Each row has a name. After each piece below comes the name of the row it's from, unless a question asks for something else. Each question is about the rows just above it. Places in a row count from 0.

Columns, left to right: C Z G L
T: [-53  47 -54 -64]
V: [20  3 16 22]
F: [-18   0 -10 -21]
Q: [-35 -82  71  55]
P: [-48  37 -46 -57]
K: [ 13  51 -53 -43]
H: [-47  25 -39 -50]
[-64  22 -21] is in which column, read top down?	L
[  0 -82  37  51  25] is in which column, read top down?	Z

Columns, left to right: pesaf suz fav mivo
ripu: [-67  80 -76  94]
kagod: [ 45  -7 -64  -8]
sokon: [ 3 -7  2 38]
Which column holds [-8 38] top down?	mivo
Count the entries of [-67  80]:	2
Where in the named rows is [2]?	sokon, 2
Where in the named rows is [45]?	kagod, 0
Which column holds this, read top down? [-76 -64]	fav

Columns, left to right: zesa gil vul koz taki bubok
paba: [ -3  58  -8  25 -41 -78]
kep: [ -3  58  -9 -47  26  27]
tadid: [ -3  58  -8  38 -24 -20]
Where do [ -3  58  -8  25 -41 -78] appear?	paba
[26] is at row and place	kep, 4
[25] is at row and place	paba, 3

Columns, left to right: sigut Fomit dopi beran Fadib mepa zabol
tumib: [ -4   6 -15  20  29 -39  27]
kebiv: [ 39  21  27 -17 -35  23  44]
vopat: [ 39  21  27 -25   5 -14  70]
tov: [ 32 -32  -9   4 -12  -2  -3]
nefe: [-17  -7  -2   1   1  -1   4]
vun: [  6  15   5  -3   2 -22  44]
kas: [ 77 -32  42 -68 -63   7  81]
tesoz: [ 11  -6 -39  46  46 -56  -9]
fuzi: [ -4   6 -15  20  29 -39 -16]
zovuz: [  6  15   5  -3   2   5 -23]
zar: [-31  14  11 -15   1  13   2]
Row and place of [-22] in the named rows:	vun, 5
How many entries does [ -4   6 -15  20] have?	4
[ -1 -22   7 -56 -39   5  13] is in which column, read top down?	mepa

Columns, left to right: Fodo Goteb mig belu digi
dep: [ 15 -20 -20 -36  -7]
zitob: [ 48 -77  21 -39 -24]
Nafot: [-47  22 -61  32  40]
Genok: [ 59 -41  56 -56 -53]
Giko: [-47  22 -61 -39 -17]
[ 21 -61  56 -61] is in which column, read top down?	mig
The row named Nafot:	[-47  22 -61  32  40]

Columns, left to right: zek kat kir gozi
Nisi: [-6 11 -3 10]
Sefi: [-24  -4 -12   0]
vavi: [  0  -7  26 -10]
riti: [  6   4 -29 -14]
koma: [10  5 47 40]
rit: [ 14  -5 -35 -27]
revi: [-17  -7   9 -29]
Kepa: [ -8 -10 -77   2]
boki: [ 21   1 -41  46]
zepe: [ 12   5 -32  30]
Mus: [  3  -7 -24  12]
The row named Sefi:	[-24  -4 -12   0]
Row and place of [-41] in the named rows:	boki, 2

Columns, left to right: vume sivu gab Rumus piteg papon
deg: [-40 -48  12   2 -48  66]
funiz: [-40  14 -41  53  21 -38]
Tobik: [-71  14 -41  53  21 -38]
binud: [-21 -62 -11  -4 -30 -78]
fon: [-92 -62  33 -30  46  14]
[-78  14] is in which column, read top down?	papon
[12] is at row and place	deg, 2
Number of entries in [-71  14 -41  53  21]:	5
How many entries does [-21 -62 -11  -4] have?	4
[-71 -21 -92] is in which column, read top down?	vume
Which column holds [ 53  -4 -30] top down?	Rumus

Columns, left to right: Kuder Mek bazez tema kuve nar
ketuk: [ 30  90   2  71 -49  82]
Fik: [ 46  -5 -32  -4  48  -3]
Mutur: [-97 -90  -6 -88 -50 -95]
The row named Fik:	[ 46  -5 -32  -4  48  -3]
Count the entries of [ 46  -5 -32  -4]:	4
Which column holds [ -5 -90] top down?	Mek
The row named ketuk:	[ 30  90   2  71 -49  82]
[-49  48] is in which column, read top down?	kuve

Columns, left to right: rir nodo getuf lizep Gevam
gupe: [-42  55 -41  76  52]
belaz: [-46 -51 -19  58   5]
fuvab: [-56  59 -37 -26 -99]
vako: [-69 -82 -11  46  14]
Row and place of [-99] in the named rows:	fuvab, 4
[-99  14] is in which column, read top down?	Gevam
Which column holds this, read top down? [-42 -46 -56]	rir
The row named belaz:	[-46 -51 -19  58   5]
The row named fuvab:	[-56  59 -37 -26 -99]

Columns, left to right: feme Sul punav Geve tinat
betub: [ 79  29 -24  38 -83]
tol: [ 61 -50 -19  50  -8]
vokib: [-69  40  39  22 -71]
Kup: [-35 -37  28  77  34]
kifab: [ 46 -36  71  21  30]
lezu: [ 68 -37  82 -33  42]
fuvib: [ -7  71  -6 -55  69]
Vuti: [-12  58 -21  53  11]
Vig: [-78  31  67 -16 -33]
pinad: [ 26  30  20 -12 -81]
Sep: [-19 -20   2  18  69]
Which column holds this, read top down? [ 61 -69 -35  46  68  -7 -12 -78  26 -19]	feme
Count the entries of [-19 -20   2  18]:	4
Where in the named rows is [77]?	Kup, 3
Count the entries of [-35 -37  28]:	3
Where in the named rows is [-36]?	kifab, 1

Columns, left to right: kedo Benel zize meko
zakem: [-44 -24 -19  43]
Dal: [ 39 -55 -32 -58]
fumif: [-31 -22 -30  48]
zigur: [-74 -37 -34  14]
moze: [ 11 -32 -25  21]
suvuz: [-31 -22 -20  72]
zopo: [ -8 -62 -81  -1]
bifev: [-57  71  62  25]
sov: [-36  43  30 -80]
lolak: [ 39 -55 -32   6]
Where in the named rows is [-81]?	zopo, 2
[11] is at row and place	moze, 0
Which column holds this, read top down? [-74  11 -31]	kedo
The row named fumif:	[-31 -22 -30  48]
The row named moze:	[ 11 -32 -25  21]

Columns, left to right: malaf sil gurum Fiv kek
Suga: [ 51 -10  24  51 -52]
bov: [ 20   3 -25  61 -45]
suriv: [-16 -18 -19  -3 -40]
funa: [-35 -26 -14   3  17]
Zisul: [ 23  12  -9  12 -21]
savat: [-20  11 -19  13  21]
Giren: [  4 -35   4  -5 -30]
vule: [-24  -5 -27  -3 -17]
San: [ -9  29  -6 -32  28]
nuna: [-20   1 -19  13  21]
Which column holds [-35  -5] top down?	sil
[13 -5] is in which column, read top down?	Fiv

Columns, left to right: lize Kul duba Givo Fuz Sibo
ril: [ 74 -60 -51 -88 -66 -17]
fir: [ 39 -15 -37  34 -43  13]
lupa: [ 40   6 -58 -71  73  70]
vuma: [ 72 -48 -27  -5  53 -50]
Bavo: [ 28  42  32  60 -63  21]
zisov: [18 67 59 69 25 -8]
Lazi: [ 33  26  80  22 -33   0]
doto: [-26  38  16 -82 -41   6]
lugir: [-62  50  67   4  82 -81]
Where in the named rows is [-26]?	doto, 0
Number of entries in [ 74 -60 -51 -88 -66]:	5
The row named fir:	[ 39 -15 -37  34 -43  13]

Columns, left to right: Zoko Seku Vilev tulo bezep Bame gevar sebab Gazo foli
simil: [ 16  26 -14  67 -44 -61  -9   9 -41  51]
Faz: [ 61 -33  35  41 -44 -27  79 -10 -80 -44]
Rez: [-17 -63 -18 -10 -21 -56 -11  -1  25 -26]
Feg: [ 76 -40  19 -52  -8  54  25 -20  -2 -69]
rur: [ 50  22  -7  33 -38 -34 -26 -38 -47   3]
fefus: [-68 -42  41 -38  13  26  -3  60  75  -9]
gad: [-28 -65   6  26 -22 -66  15  -4  16  -2]
koze: [-44 -54   5   7 -33 -61  11   0   8 -12]
favi: [ 67 -98 -35 -28 -67 -50 -13 -68  -1 -52]
The row named koze:	[-44 -54   5   7 -33 -61  11   0   8 -12]
Which column holds [ 76  50 -68 -28 -44  67] top down?	Zoko
Count the entries of [-44 -54   5   7 -33 -61  11]:	7
Which column holds [ 41 -10 -52] top down?	tulo

Columns, left to right: pof Fome diti tigeg
zozir: [-48 -31 -75 -99]
mefe: [ 11 -39  33  44]
Lofib: [ 36 -15  27 -37]
nune: [-48 -83 -75 -99]
How many entries does [-48 -83 -75] have?	3
The row named zozir:	[-48 -31 -75 -99]
Number of entries in [ 36 -15]:	2
Which column holds [-39 -15 -83] top down?	Fome
[44] is at row and place	mefe, 3
Number of entries in [-48 -31 -75]:	3

Columns, left to right: Pabad keze nogoz vuven Ligob Zetek zutam vomam
Lufep: [  0  -5  11 -11  24  -5  -4 -11]
Ronug: [-97  35 -10   3   6  53 -67  51]
Banu: [ 21  36  40 -53 -51  40 -68 -17]
Sofol: [ 21 -26  40   7  -1  -2  -1 -36]
zezo: [-99  37  -1 -35  25  40 -75  60]
maz: [ 14 -31 -16 -16  10  75 -38  60]
som: [-31 -13 -36 -15 -10  18   0 -43]
milig: [  9 -27 -33   5 -44  74 -21  33]
Count the entries of [  9 -27 -33   5 -44  74 -21  33]:	8
How many entries does [-97  35 -10   3   6  53 -67  51] have?	8
Which column holds [-38   0 -21] top down?	zutam
The row named Ronug:	[-97  35 -10   3   6  53 -67  51]
The row named maz:	[ 14 -31 -16 -16  10  75 -38  60]

